In the data rows, the value 128 means zero.
Here are some numbered points:
183 104 120 150 111 207 125 59 118 138 77 146 180 161 134 0
207 100 132 149 115 213 127 79 137 150 72 172 159 154 101 1
140 80 175 137 95 59 94 142 145 132 72 109 115 110 92 2
167 150 140 127 140 193 108 98 139 165 88 104 129 146 127 3
100 177 112 75 119 149 129 134 129 135 150 129 112 39 129 4
166 170 115 145 174 169 96 122 115 164 120 109 152 217 133 5
193 124 126 149 143 177 155 94 143 162 92 237 125 133 137 6
93 168 125 103 141 165 175 68 91 109 209 176 122 84 124 7
145 140 80 104 148 158 135 158 137 184 160 108 129 112 161 8
174 103 195 159 165 123 103 129 116 122 126 169 114 122 78 9
124 178 78 98 145 183 163 174 149 157 153 127 130 86 119 10
122 113 85 106 128 129 145 196 142 132 162 146 117 149 124 11
93 179 112 89 151 159 165 73 95 91 196 176 121 80 116 12
133 62 154 137 95 83 128 48 154 159 128 105 131 81 140 13
88 14 72 128 110 86 141 191 168 169 136 116 87 80 186 14
104 149 88 96 141 182 116 138 98 128 167 84 153 113 127 15
153 139 97 190 153 179 152 192 183 206 146 121 123 157 177 16
82 139 160 96 120 59 148 150 116 72 145 183 111 74 79 17
111 149 130 98 116 131 122 166 125 98 132 116 123 124 87 18
155 123 141 135 179 128 106 204 154 165 141 146 78 92 119 19
89 154 122 91 86 149 145 91 91 73 149 110 174 111 96 20
186 68 142 140 159 131 101 168 145 165 97 181 101 138 116 21
88 127 89 98 70 170 115 82 128 126 121 62 147 128 142 22
Which point above is nearest to each new point? Its number follows each.
113 103 61 116 92 138 163 139 150 116 133 135 151 151 142 11
130 166 102 107 125 196 139 192 140 161 139 133 112 98 109 10
92 198 135 111 82 125 161 74 91 67 121 125 162 148 130 20
134 111 111 156 139 135 143 162 140 143 140 154 150 208 143 11
120 84 107 132 108 45 151 116 135 144 113 128 118 85 172 13
131 69 109 114 100 77 147 104 161 130 88 134 108 42 173 13
115 188 170 107 148 116 126 73 113 132 154 93 94 91 133 4
95 112 73 86 92 161 118 92 121 151 130 44 149 118 146 22
89 190 114 117 110 133 168 89 95 61 137 161 170 159 128 20
159 177 168 138 127 145 124 121 170 173 99 118 96 118 170 3
113 109 106 88 121 141 143 67 139 169 159 152 88 19 126 4
182 145 140 133 131 206 96 96 143 173 77 108 121 156 127 3
98 154 148 145 143 90 131 172 96 94 176 93 136 165 130 18
148 101 181 134 149 51 76 135 152 172 91 103 65 67 122 2
121 99 106 159 116 113 145 158 146 123 122 125 140 201 158 11
115 148 104 89 131 164 121 118 114 140 148 92 138 114 125 15
109 79 176 139 92 70 122 146 146 111 71 110 115 142 116 2
80 195 171 97 93 103 139 148 138 115 142 125 68 5 155 4
141 101 144 110 142 97 107 139 106 107 136 92 155 194 98 18
139 87 169 147 109 79 116 46 132 158 115 105 138 89 145 13
106 157 136 104 120 133 135 185 138 131 136 121 100 105 120 18
151 154 148 116 118 154 117 34 138 188 117 89 111 116 198 3
91 98 93 125 118 71 152 192 131 91 142 132 128 124 146 11
199 61 160 143 177 118 84 147 148 169 104 152 105 127 99 21
100 149 118 148 126 115 128 121 126 109 135 131 115 93 128 18
116 133 105 147 145 128 145 108 130 135 148 128 122 103 173 8
145 113 201 199 140 32 85 116 143 137 103 95 105 194 173 2
122 111 140 134 137 99 98 126 89 91 140 78 172 189 106 18
139 107 111 165 126 114 134 135 141 130 107 124 153 224 139 5
166 159 206 167 172 137 90 147 141 133 93 133 89 150 84 9
120 81 122 114 100 57 139 101 153 129 112 124 110 72 169 13
70 111 26 65 111 86 182 154 118 92 175 140 157 86 158 11
189 134 144 132 140 183 92 107 142 177 91 114 125 152 119 3
126 117 90 149 131 148 168 154 131 120 126 151 171 215 145 11
168 123 145 166 138 138 155 67 130 124 95 219 133 134 151 6
164 73 153 145 97 118 96 49 148 161 96 82 136 98 129 13
139 138 82 108 145 160 138 141 127 165 168 101 129 114 160 8
127 169 104 98 132 200 129 116 81 103 153 116 146 125 109 15
116 102 169 143 98 49 90 140 137 121 79 92 116 104 94 2
144 104 103 143 118 155 113 123 176 183 89 74 119 152 148 3
135 88 194 136 106 54 99 146 150 128 74 95 123 160 82 2
117 142 130 97 117 86 132 134 127 91 112 113 141 163 122 18
